128 stands for zero in the data rows.
What is the hidden score of each row? Scores go from 0 to 30, and 15 is about the middle. The score is a weighted sum of the row's numbers plus the product of two more (or one squared), each taken from its middle value.
[ 72 143 118 107 131 115 105 110 151 148  51 114 113  99 145 153] -> 16
[ 95 146 130 126 134 150 128 151 131 118 101 111 152 154 108 149] -> 16
[157 104 138 150  96 111 102 132 150  75 110 100 148  97  83 155] -> 20
[143 149 151  73 138 141 138 135 150 112 102 157 108  88 144 145] -> 29
[123 122  59 154 123 146 148 108 106 101 130 143 142 153 153 135] -> 6
[125 115 122 153  58 110 103 149 137 122 109  97  46 143 149 155] -> 12
[161 130 146 131 128 154 143 131  75 145 103 151 107 118 142 128] -> 17
[145 141 101  96 153 103 135 141  88 141 152 145 144 157 135 122] -> 15
[145 116 132 138 112 132 131 150 149 111 150 142 103  99 146 149] -> 17
[126 144 140 105 126 146 136 141 127 101 130  93  81 152 144 139] -> 19
[126  77 121 154 126 140 151 133 143 132 117 154 140 146 137 125] -> 16
[129 140 151 152 109 108 105 141 139 103 127 137 150 128 120 156] -> 10
[ 76  81 159  57 157 108 132 116  84 139 156 152 141 112 141 111] -> 17
[147 146 131 129 142  94 135 149 143 140 116 113 138 144 152 142] -> 9
[138 140 125 141 125 149  87 151 102 158 136 119  34 141  85  80] -> 21
[137 144  99 144 132 128 146  76 146 157 113 140 109 144 130 144] -> 16
[139 137 142 145 147 116  99 130 154 138 143 120 150 111 137 159] -> 6
[103 122 129 149 154  72  86 110 154 122 150 114 145 103 117 138] -> 8
[ 97 118 153 135 150 149 136 130 129 129 154  59  38 138 145 142] -> 13
[129 146 147 151 110 150 129 125 107 138 129 154 149 148 126 147] -> 11
[133 146 109 119 137 145 143 116 154 107 132 153 146  81 130 151] -> 13
[153 139 140 131 149 107 143 127 118 122 136 150 129 154 143 115] -> 18
[162  64 156  91 126 144 146 125 109 157 112  89 118 140  90  96] -> 22
[136  97 144 157 153 139 140 124 124 118 136 136 108 148 149 140] -> 17
[118 149 143  98 153 119 141 113 127 130 108 132 148 151  95 103] -> 20
[107 118  88 152 149 143 142 154 113 149 101 118  89 101 144 140] -> 6
[ 74 141 148 115 149 123  93 121 124 136  96 128 145 103 142 148] -> 14
[144 141 129  80 134 137 145 146 148 130  95 160 114 105 131 145] -> 26
[155 128 124 152  63  44 153 119 130  82 125 136 147 150  88  70] -> 26
[109 101  86 147 148 116 139 132 143 144 152 130 115 154 117 132] -> 11
[138 135 154 152 139 150  41 126 138 134 124 133 154 125 141  89] -> 15
[ 73 115 143 157 137  91 146 154 132 145  74 116 144 139 129 140] -> 9
[106  75 126  91 153 100 139 157 110 127 156 149 116 137 146 103] -> 17
[121 151 148  61 158  47 102 125 145  55 130 109 149 136 137 126] -> 17
[ 53  39 152 154 124 151  87 103 144 145 125 151 125 107 142 110] -> 14
[160  87 121  74 133 152 126 149 110 153 126 100 128 149 134 126] -> 19
[129 146 122 135 122 142 154 151 130 118 110 108 144 156 137 144] -> 14
[147 103 146 134 108 104 102 149 140 140 159 139  96 106 142 147] -> 11
[123 143  98 138 133 137 152 104 156 126 143 152 149  90 123 135] -> 8
[106 147 119 119 143 131 143 120 154 125 146 152 153 112 119 143] -> 15
[134 142 133  69 108 106 130 140 145  90 143 111 143 154 127 147] -> 22
[ 65 146 158 107 117 122  97 146 129 111 109 110 136 111 142 158] -> 17
[140 143 103 144 155 128 128  91 145 151 125 135 108 155 145 140] -> 16
[165  63 147  99 122 131 152 130 113 142 114  89 118 144  91 105] -> 20
[149 143  89 135 120 109 155 126  43  72  86 115 127 151 150  87] -> 10
[120 145 147  57 163  44 101 129 152  53 135 111 148 140 138 129] -> 17
[106 124 154 135 157 107  67 129 121 120 157 142 131 129 142  83] -> 14
[123 146 154 111 114  99 158 122 117 135  52 136 145 113 143 130] -> 18
[133 106 138 148 118 138 129 129 145 132 139 121  97 133 146 156] -> 12
[128  60 144  99 146 147 152 129 119 155 161  93  61 153 109 104] -> 18
[115 141  98 123 137 138 149 118 152 114 131 148 142  89 124 143] -> 9
[130 141 157 152  57  78 111 136 144 147 109 134 101 118 124 146] -> 8
[132 143  65 127 124 155 130 101  31 118 135 146 136 153 141 102] -> 9
[111 120 136  85 139 148 107  69 126 125 153 107  62 149 143 133] -> 20
[163  98 144 132 140 130 150 104 145 157 123  49  98 134  54 123] -> 14
[144 144 148 148  54 141 154 152 131 150 141 102 106 150 136 124] -> 18
[141 132 144 143  62 142 149 143 135 149 135 108 100 150 137 117] -> 19
[143 133 148 130 122  94 106 152 137 101 150 133 149 127 123 154] -> 10
[149 139 152 134 141 132 156 147 131 132 133 156 138 131 136 130] -> 18
[130 141 117 149 156 119 127 131 122 134 136 154 148 151 137 119] -> 14
[152 134  88 127 142 117 151 102 143 143 145 125 141 157 126 131] -> 14
[143 134 137 142 156 125 120 119 143 138 145 143 138 103 148 105] -> 16
[138 124  67 151 159 100 146 122 113 105  80 126 142 152 112 101] -> 11
[115 126 147  98 149 123 147 139 112 131 153 149 138 133 139 131] -> 17
[ 88 148 108 125 118 123 149 151 141 144 129 125 152 148 124 117] -> 15
[126 138 119 144 153 116 140 136 154 137 153 129 146 111 133 146] -> 9
[109 143 120 117 138 128 148 122 153 126 145 153 147 112 119 143] -> 16
[151 146 130 141  64 151 147 148  94 154 150 151 118 140 148  62] -> 21
[164 127 125 115 126 138 146 142 117 155 118 139 136 156  93  72] -> 22
[115 141 150  52 154  42 104 127 149  63 137 107 137 136 143 127] -> 18
[112 142 147 141 107 137 117 153 107  94 117  81 148 123  88 145] -> 21
[112 133 151  96 138 120 147 143 116 134 154 149 135 136 142 134] -> 17
[130 139 133 139 136 149 135 152 130 151 106 115  91 130  95 147] -> 13
[103 120 153 153 141 149 135 144 142  81 140  58  90 138 149 144] -> 7
[131 116  71 155 143 132 136 132 148 141  81 132 142 153  85 150] -> 13
[123 147 152  85 144 143 146 108  82 143 122 137 137  99 140 137] -> 17
[132 139 116 144 158 129 131 147 128 148 146 148 138 116 123 125] -> 13
[154 144 142 127  93  99 122 125 133 137 138 142  96 146 147 152] -> 7
[159 139  99 141 105 105 150 135 149 142 133 140 142 127 113  90] -> 16
[164  84 113  99 136 148 139 158 142 146  93  42 149 134  76 149] -> 22
[121 149 143  94 127 100 136 156 146 128 106 127 147 110 148 149] -> 15
[162  87 118 116 127 149 124 146 136 147 130  88 123 149 127 127] -> 15
[ 74  77 154  57 159 102 141 115  90 134 158 151 136 108 136 110] -> 15
[123 146 153  83 136 152 129 116 117 104  84 139 140 101 140 129] -> 22
[118 143 132 148 153  99  38 121 126  86 149 119 150 154 118  77] -> 15
[116 147 142 125 118 132 131 133 141 137 117 109 141 144 143 149] -> 14
[145 134 155 142 156 132 116 128 121 130 151 109 149 122  97 118] -> 11
[118 121 135 104 131 153 135  85 148 152 157 148 116  55 147 131] -> 11
[ 86  44 133 157 136 152 137 121 154 136  82 139 132 119 150 113] -> 13
[111 127 148  94 146 119 140 137 114 131 150 145 140 143 150 135] -> 16
[159 103 158 102 127 148 144 124  68 141 111 151 146 117 140 127] -> 18
[130 153 129 103 123 150 144  92 129 130 123 117 148 147 140 136] -> 20
[139 112 125 148  69  77 119 155 153 141 160 131 132 121 140 154] -> 13
[134 148 115 148 149 110 142 139 149 151 110 132 126 105 123 157] -> 11
[128 130 112 154 115  63  70 134 156 138 118 129 151 111 153 154] -> 8
[146 128 141 138 150 155 104 147 137 134 154 153 142 144 140 130] -> 15
[117 136 132 155 151 116 136 134 153 143 124 144 150 133 113 122] -> 13
[151 133 152  99  91 133 107 148  74  87 149 127 149 113  90 149] -> 26
[137 130 107 146 137 146 139 150 138 134 145 155 144  97 144 141] -> 11
[131 142 156 121 103 157  56 142 127  72 152 131 148 119 142 108] -> 22
[ 89 142  99  83 127 146 151 147 157 108  82 137 149 144 134 113] -> 20
[150 122 132 137 123 151 103 139 119 145 152  93 108 151 122 118] -> 13
[121 148 140 141 142 135 153 145 122 112  94 131 136 150 147 108] -> 19
[114 127 153 128 147 147 113 115 118 118 157 145 142 116 125 140] -> 14
[124 147 154 103 157 138 118 123 122 144 134 149 141 111 139 139] -> 15
[136 110 149 137 111 101 102 134 136 154 159 134 104  93 131 150] -> 9
[150 141  56 141 145 129 152 121  95 146 131 149 126 156 116 136] -> 14
[137 146 125 132 156 133 132  90  71  94 130 120  93 155 147 141] -> 16
[121 128 135 117 130 153 135  98 152 148 157 142 113  69 147 139] -> 13
[134 140 149 129 148 143  99 141 130 151 151 114 129 126 117 140] -> 9
[158 119 115 123  92 139 153 154  82 134  74 147 135  96 152  95] -> 16
[141 129 145 150 117 138 126 109 134 145 141 103  79 132 150 149] -> 11
[152 130 149 144 112 154 103 105 156 130 142 113 107  83 153 111] -> 15
[102 119 138  84 146 142  98  71 128 120 156 101  76 157 146 134] -> 18
[161 139  75 131 138 139 146 154 115 147 120 136 139 133 137 136] -> 13
[115 139 136  92 159 107 114 145  81 140 147 141 137 155 144 125] -> 13
[121 108 122 152 132 122 157 126 145 158  72 124 145 145 130 143] -> 12
[125 146 147 149 109 150 129 128 108 137 131 145 148 147 122 150] -> 12
[142 129 134 137 103 131  95 143 146 114 146 135 131  98 143 153] -> 14
[113 111 116 164 124 147 146 147 144 147  90 117 130 139 139 146] -> 11
[160 112 149 145 103 105 159 148 143 134 133 105 154 138 124 102] -> 16
[142 124 121 143 125 147 131 145 119 130 149 154 145 153 127 134] -> 15
